Rotation paths and how fast each direction turns (degrees a step):
Each turn is a multiple of 5 degrees from 10 to 175, or 0.
Each row of a path follows its step; steps can be skipped.
path 1
step 0: [-26  -2  22 -11  20  22  60 -34 -16  27 -58  -9 -29 -10   6   8   5 -22
  -7  33   4  -7  -7  49  27  -7  -6  48 -31 -10 -18 -10  11  -4 -16  13
  30  27   1   9  -6  -5  28  17 -23   1  -8  20  10   2  53   9  16 -24
 -57 -16 -16   4  59   9  20  -6   4  11   5 -13   9   5  41 -12  16  -7
 -10   3  16]
step 10: [-52  30  15  35 -40  16 -28 -34   4 -17  36 -14   5  27  17  19  -7 -16
 -12  -1   2 -17   6  20  19 -19  45  -5 -10 -24  39 -32 -10  11 -24 -22
  31 -47 -15  -4  20 -10  25 -11  14 -30 -11   6   9 -15   5  32 -21 -33
 -15  38 -35  -4   9  17  -7 -36  -8 -37 -37  -7 -27 -21 -39  -2 -10  13
   2   6  13]
step 11: [ -6 -54   8 -22  18  35 -14  25 -21  11 -19 -31  -7 -10  -6 -20  17  -9
  51 -21  18  -4 -18  58  -5 -14   3  15  20 -17  26  11  -3 -24  -2 -50
   0 -19 -17   6  40 -17  23 -30  -1   3 -29 -31 -19  -3  -7   7  11  11
   0   6 -33  36  14  35 -29  40  -6 -13  28  -6  28  -9 -27 -20  27   1
  43  19   3]
step 17: [-20   6   1 -32  37  20 -36 -27  21 -29  -2  -4   5  47  30  48  -1 -22
 -11  13   7  -1  22   3  27 -15  36 -11   7  20  -1 -17  10  54  -6 -32
 -30  10  12  24  18  16   5 -18 -38   2   0 -18  -9  37 -17  -5   7 -25
 -35  -1 -26  -1  27  25 -29  -5   2 -30 -28  -9 -26  35 -36  29  20  12
 -10  31  24]
step 22: [-20  15 -12  -1  38  21  41  20  -4 -47  39  -7  33 -16   6  -3 -15   7
 -25   9   7  -9  36  16 -26 -31   0   1   4 -12  40  35  42  19 -14 -17
 -27  -7  13  19   9 -41  17   9  28   6 -17 -28  -1 -23 -23  -4  -2 -16
  11  35  23  40  17 -31  -3 -32  -2 -35  16  47 -19 -33  11 -23  -2   3
  16 -28 -21]
step 26: [-32  17  17   0  -7  37 -14 -21   7  27  45   8  -1  29   7 -44  26  -9
   9 -42  -4   2  16  17  -2 -21   7  32 -37 -13  59  -5 -25  50 -16  20
   4  27  -3  13  13  12  19 -14  36 -12  21   6 -22  11  20  10  -9 -27
 -31 -13   3 -17  18  15   7 -32  26  -8   6 -56 -15 -36   8  11 -40  -2
 -19  16 -17]
step 28: [  3 -52 -20  39  -7  24  -7 -21  16  -1  25  17   8  -6  34   0  22  22
 -29 -27 -31  15  17  -7  10  24   2 -44   4 -12   6 -15 -11 -14 -19  -8
  16  26 -22  14 -32 -32  39 -23  21 -15 -21 -30 -13  12 -12  -2  24 -12
 -29 -50 -16  -5  19   4 -28 -13  -3 -28 -34   5  22 -42 -44  -8 -56  17
   0 -15 -11]
step 29: [-59 -32  43   6  35  16  12  -4  19 -36 -18 -47 -17  -1  44  29 -22 -36
 -20 -12  18  15  11  29 -21 -24  19   9  23 -20  11  46  -5 -19 -18 -12
  11  10 -24  30  -7 -27 -26  37  13  23  28 -15 -17 -13  10   6   3   4
 -39 -25  24  42  38 -10   6 -22  -1  -6  15  23   7   3  -2   6  15 -12
  24   8   1]
step 30: [ 27   0  12 -24  32   4  38  -2  24  25  -6  -2 -20  20  -6   6  10  18
 -43  42  10 -21   8 -33   3  19  49 -27   6 -20  18  -4  -8  -1 -30 -71
  44   3 -30  16  19 -10  24 -28 -43  -5  10  28  -5   5  -2  -3  -8 -11
 -31  16 -13   2  35 -13 -30   9 -43 -16   8  -6 -25 -22 -17  38 -23  14
   1   0 -13]
Directions:
[  2   8   5   0   2   3  -4   4  -1 -10   2   9   3  -6   2  -7  -4   3
  -4 -11   5   5  -2  -7  -8  -2  -3  -8  -5   5   2   1  -7   9  -1   1
  -9   2  11   3  -1   7  -2  -3   5  13   1   6   0  -2   8  -5   9  -9
  -7  -6  -3  -3  -6  -2  -5   8   1  13  -6  -4   4   7  -8  -2  -3  -2
  -5  13 -12] -> 35
[  9   3  -5  -3   7  -8   0 -13   5   0  -2  12   7  -5   2  -4   8  -6
  -6   3   2   4   0  -9  -5   4   9   4   0   7 -10   0   6   3   1  -7
  -4  -2   8  -1  -3   3 -18   5 -10   3  -2  -6  -1  -6  -5  -1  -9  -2
   3   8   1   6   4   1  -3  -8   1  -4   0  -5   3   3  -2 -11  -1 -16
   3   0   3] -> 25
[ -1   3   1   0   0   0  -8  -5  -3 -11  11   3  -1  -1   1  20  -7   2
   4   5 -12  -1  -2   2   2   1  10   6  -6  -2   5 -12  -7   4   0   4
  -8  -4   1   3   3   1  -7   2   5   2   1  -7 -10  -1   9 -10   5  -1
  -7  -3   8  -5  -5   1   5  -1  -2 -13   4   3  -6  -4   9  -4  -8  -3
   5   4   4] -> 155
[  8   1   1   3   0   5  -2  -3   3  -2 -13  -1   6  -9   3   8   9  -1
  -2   8  -2 -10  -5  -1  -4   1   1  -3  -4  -3  -7   1  -5  -4   2   3
   7 -15   7   7  -5  -4  12  -4   3  -5   9  12  -3  -1   2   4   8   8
  -4   2  -5   8 -11  -7  -6  -4   4   7  10  -2   7   1   7   5  -3 -10
   3   2   6] -> 160
[  3   1  -9 -12   4   5   5   4   5  -3  -2  -5  -5  -5   0  -2   5   7
   0   6  -1   3   2   3  -4  -5  -9  -2   4   0  10  -4  -8  -3  -8   7
  14  -5   3  -7  -3   2  -7   0   2   2  -6   3  -4   3  12  -1  -1  -3
  -6  10   3   3   6  -4   3   5   5  -4  -2  -7  -4   9   0  -6  15  -2
  19  -1  -6] -> 135
[ -5   4  14   8  -4  -9  12   3 -14  -4  -7   1   2   3  -6  -8   7   0
  -6   6  -1   1  -4   2   2  -4  -5  -1   5  -5  -4  -4  -4   4  -6  -2
   7 -12  -5  -3  -4   2  -1   3  -8   0   3  -1  -3  11  -2 -19  -3   5
  -2  -3   8  -6   1   0   2   6 -10   4   3   1   7   0  -5 -13  -4   1
   1   4   6] -> 160
